In the rows, 128 means zero.
X: 4 groups of rows, each row roughly a mix of its group's hidden directions; one row fits no group
X (141 x 10)
[[138 140  98  88 120 110 151  82 153 129]
 [134 122 167 128  68 112 111 152 134 134]
 [169 136 186 124 115 122 128 149 112 150]
 [ 96 124 109 141  93 146 108 161  93 153]
 [ 96 140 110 134 151 100 156 174 127 153]
 [181 128 147 117 169 141 142 144 145 104]
 [149 158 167 144 125 171 133 105 140 155]
 [124 127 120 113  85 130 138 110 190 124]
 [117 166  84 152 150 116 142 164 119 116]
 [ 79 154 124 132 143 142 100  92 101 134]
 [153 121  79 149 111  96  98 133 103 129]
 [ 71 144 147 122  91 149 111 125 144 143]
 [149 151 126 121 139 107 143  88 102  79]
 [117 164 106 115 103 128  82 155 116 101]
 [145 162 130 133 166 133  95 145 109  86]
 [120  87 103 135 152 140 150  97 106  92]
 [158 116 125 147 154 105  78 150 148 106]
 [ 99 153 126 126 159 164 169 139 113 154]
 [154 108  99 153 116  86 102 156 151 123]
 [114  83 140 145  96 105  86 129 120 108]
 [128 109 109 137 132 143 129  84 180 101]
 [ 94 162 111 168 119 100 103 123 108 111]
 [139  94 135 140 116 120 147 181  97 154]
 [153 122 102 120 103 113 146 141 188 119]
 [116 131 147 115  97 164 151 103 163 160]
 [141 106 138 129 176 132 145 177 123 154]
 [148 193 137 142 134 152 128 111 112 148]
 [143 137 122 160 101 158  93 127  93 159]
 [130 118 125 150  88 115 146 158  85 159]
 [105  96 121  94 118 114 142 101 106 173]
 [163 131 153 106 133 120 157 161 104 167]
 [145 170 102 132 140 113 131  80 117  98]
 [131  93 165  99 101 121 144 153 160 145]
 [ 95 132 104 100 104  94  97 158 109 123]
 [102 127 125 154 165 146 107  75 137 135]
 [166 159 107 130  91 127 105 111 148 159]
 [112  86  84 140 121 119 166 111 117 109]
 [140 114 135 102 109  97 189 123 130 143]
 [ 88 110 162 148 141 166 101 134 111 113]
 [140  75 140 118 100 172 133 139 113 139]
 [117 101 122 176 112 106  97 151  97 126]
 [133 172 118 159 142 125  86 107 136  98]
 [155 102 134 136  73  95 106 133 113 137]
 [109 114 158 167  97 126 131  85 137 151]
 [ 88 141 139 122 144 159 101  94 162 113]
 [150 174 158 102 163 108 127 145 131 147]
 [169 127 118 156 161 143 166 103 122 150]
 [123 133  84 143 142 141 173 166 138 145]
 [ 99 130  69 122 122 122 151 151 126 160]
 [ 93 103 120 123 116 107 165  80 111 126]
 [110 171 121 160 127 167 126 141 133 166]
 [121 143 145 163 152 143 152 180 141 108]
 [150 135 137 130 104 148 150  70 101 144]
 [129  90  83 116 105 156 119 138 140  94]
 [130 150  94 119 115  88 136 181 118 133]
 [152 110 124  90 143 157 151 144  81 125]
 [126 163  80 141 115 129 102 127 106  91]
 [ 86 108 104 124 113  91 134 130 104  89]
 [149 134 141  96  85 168 103 108 127 145]
 [129 140 138 172  96 106 112  87 102 114]
 [142  93 109 118  86 130 162 150 146 158]
 [132 148 186 145 132  83 115 119 127 133]
 [109 114 143  67 113 111 122 162 139 117]
 [139 137 180 132 139 166  90 138 128 147]
 [143 103 148 116 131  79 102 127 124  84]
 [135 136 119  99 169 122 139 103 179 109]
 [103 158 114 163 132 158 109  96 156 148]
 [128 107 101 105 139 150 173 149 135 169]
 [118 118  89 170 104  92 111 114 107 141]
 [ 85 137 136 139 126 145 170  99 136 165]
 [105 129 136 164 128 157 106 107 148 177]
 [124 152 175 160  96 145 135 113 138 159]
 [134 124 128 115  74 119  84 104 116 106]
 [141 103 168 172 145 114 142 104 150 108]
 [139  83 150 150 140 125 165  91 142 143]
 [ 98 122 156 155 169 137 122 168 123 104]
 [ 77 125 149 108 174 150 141 133 117 134]
 [163 151 123 134 139 135 146 117 179 166]
 [131 142 159 126 134 169 132  75 104 140]
 [141 133 135  93 145  82 169 152 112 137]
 [143 147 129 105 136  72 168 147 133 142]
 [ 94 116 139 136 187 152 137 100 127 129]
 [128 140 154 109 128  75  90 145 115 104]
 [121 105 132 119 103 142 175 117 150 175]
 [179 115 126 153 160 115 103 103 107 116]
 [ 91 130 126 160 141 147 163 113 132 173]
 [145 125 136 123  62 118 140 115  95 143]
 [118 120 182 135  90 147 110 125 157 146]
 [130 165 134 105 132 166 108  88 160 124]
 [143 138 123  91 172 145 169 155 126 124]
 [116 167  84 136 173 136 132 126 130 154]
 [166 117 141 120 100 108 168 138 157 159]
 [130 109 137 127 129 105  97  77  99  95]
 [108 137 126 138 183 101 127 162 129  98]
 [101 150 154 155 171 154 124 160 143 123]
 [168 137 113 145 154 163 172 137 144 133]
 [130  84 115 146  96 175 125 111 147 132]
 [ 99 173  94 113 145 101 127 153 134 151]
 [149  87 124 143 137 101  94 133 174 128]
 [ 92 131  97 138 128 119 131 170 174 139]
 [174  95 157 135 129 120  86 108 141 124]
 [126 121 161 149 110 173 127  86 145 147]
 [134 137 136 182 121 130 137 158  89 156]
 [132 133 127 150 194 130 106 148 102 122]
 [143 139  81 152 129 129 170  92 131 142]
 [153 166 162 100 173 125 118 131 140 135]
 [165 136 105 130  90 148 102 129 133  84]
 [116 161 119  84 154 134 112 144 170 145]
 [175 143  80 115 126  98 108 131 131 116]
 [ 77 141 102 160 126 129 147 159 136 151]
 [155 156 125 111 158 113 162 148 127 171]
 [161 100 137 138  88 100  98  95 116 124]
 [140 181 124 151 136 105 134 145 118 171]
 [129 150 120  95 175 154 116 120 168 135]
 [147 104  92 105 124 134  98 171 143 152]
 [137 154 141  78 181 124 130 141 134 132]
 [138 151 118 167 105  88 112 142 126  87]
 [159 145 134 136 189 108 154 122 116 118]
 [ 84 145 137 173 149 157 127 138 130 155]
 [135 131 147 155 106 143 119 117  80 173]
 [162 162  82 114 138 125 155 132 131 159]
 [141 133 104 140 182 114 153 158 130  99]
 [167 172 103 123 114 123 135 145 124  86]
 [172  90 145 144 137 139 165 100 118 120]
 [148 127 174 140 139 155  83 103 113 140]
 [159 112 146 143 124 111 105 189 121 118]
 [133  96 166 117 114 149 146 172 120 157]
 [137 136 104 148 124  99  86  97 121  87]
 [176 106 126 128 108  86 104 143 120 103]
 [123 132 121 130  84 148 151 115 129 186]
 [176 145 104 141 123 101 119 157 100 102]
 [170 144 124  89 123 103 155 101 129 101]
 [122  86 148  80 107 111 142 148 124 105]
 [171 153 153 140 138 169 134  91 131 131]
 [164 134 134 131  74 115 116 170 123 137]
 [156 110 182  93 146 148 119 134 114 116]
 [138  87 106 128  86 122  86 135 114 146]
 [ 98 133 139 156 101 132 134  84 119 170]
 [ 87 155 150 115 149 153 105 166 143 118]
 [123 124  72 108 116 147 121  96 123 164]
 [145 140 140 151 114  66 142 141 157 117]]

the two rows of each list that fit no group, in list order (the others fit one group, some only roughly)
    Z_270: [105 131  92 143 145 101 157 123 128  78]
    Z_908: [116 142 171 150 121 170 159 118 115 154]
    Z_673: [138 171 151 112 139 153 100  88 113 144]
    Z_828: [181 142 170 108 141 152 120 146 132 117]
    Z_895: [130 146  89 157 137 185 139 111 132 123]
    Z_380: [ 84  96 119 160 152 110 140 160 111 125]
    Z_488: [155  97 169 105 148 129 139 105 118  91]
    Z_302: [101 101 126 128 116 101 102  75 110 112]
    Z_658: [116 108 164 100 157 115 163  93 146 131]
    Z_451: [122 109  93 106  95 130 123  85  94 141]
    Z_810: [145 111 113 123 131 104 149 106  67 108]
    Z_775: [108  96  89 150 147 122 101 156  96 121]
    Z_764: [ 85 155 129 123  90 145 144 160 120 155]
 : Z_270 Z_658
    Z_512: [138 136 112 170 175 115 105 143 138  97]
    Z_265: [113 108 107 112 164  95 169 148 116 105]
    Z_936: [153 157 127 140 148 142 140 149 106 184]
    Z_740: [158 171 152 133 153 168 143 148 131 141]
    Z_809: [154 108 108  81 136 140 104 122 115  87]
    Z_70: [ 81  97  97 123 107 152 103 126 126 103]
    Z_686: [115 136 130  90 173 169 137 112 124 102]
    Z_218: [121 112 138 101 115  81 170 115  97 123]
    Z_733: [142 143 123 162 138 156 118  82 169 123]
    Z_418: [116  98  84 127 150  91 163 135 145 121]
    Z_241: [142 105 149 144 121 125 150 137  62 131]
    Z_282: [116  74 118 132 119 153 136 126  82 108]
 : Z_512 Z_218
    Z_668: [153 120  99 151 125 123 165 100 173 140]
    Z_859: [188 103 149 132 150 127 154 137 142 111]
    Z_595: [144 151 155 144 122 117  74 161 142 146]
    Z_203: [111  93 116 135 113 105  94 132 139  76]
    Z_56: [128 117 139  96 123  80 111 175 136 111]
    Z_6: [ 99 188 126 150 145 121 136 146 155 135]
    Z_146: [139 129  92 124  89  99 174 142 114 118]
    Z_586: [127  91 156 128 120 100 145 176 156 132]
    Z_830: [135 105 167 134 162 124 111  82 127 102]
    Z_279: [112 142  65 147 152 144 148 137 116 113]
 : Z_595 Z_6
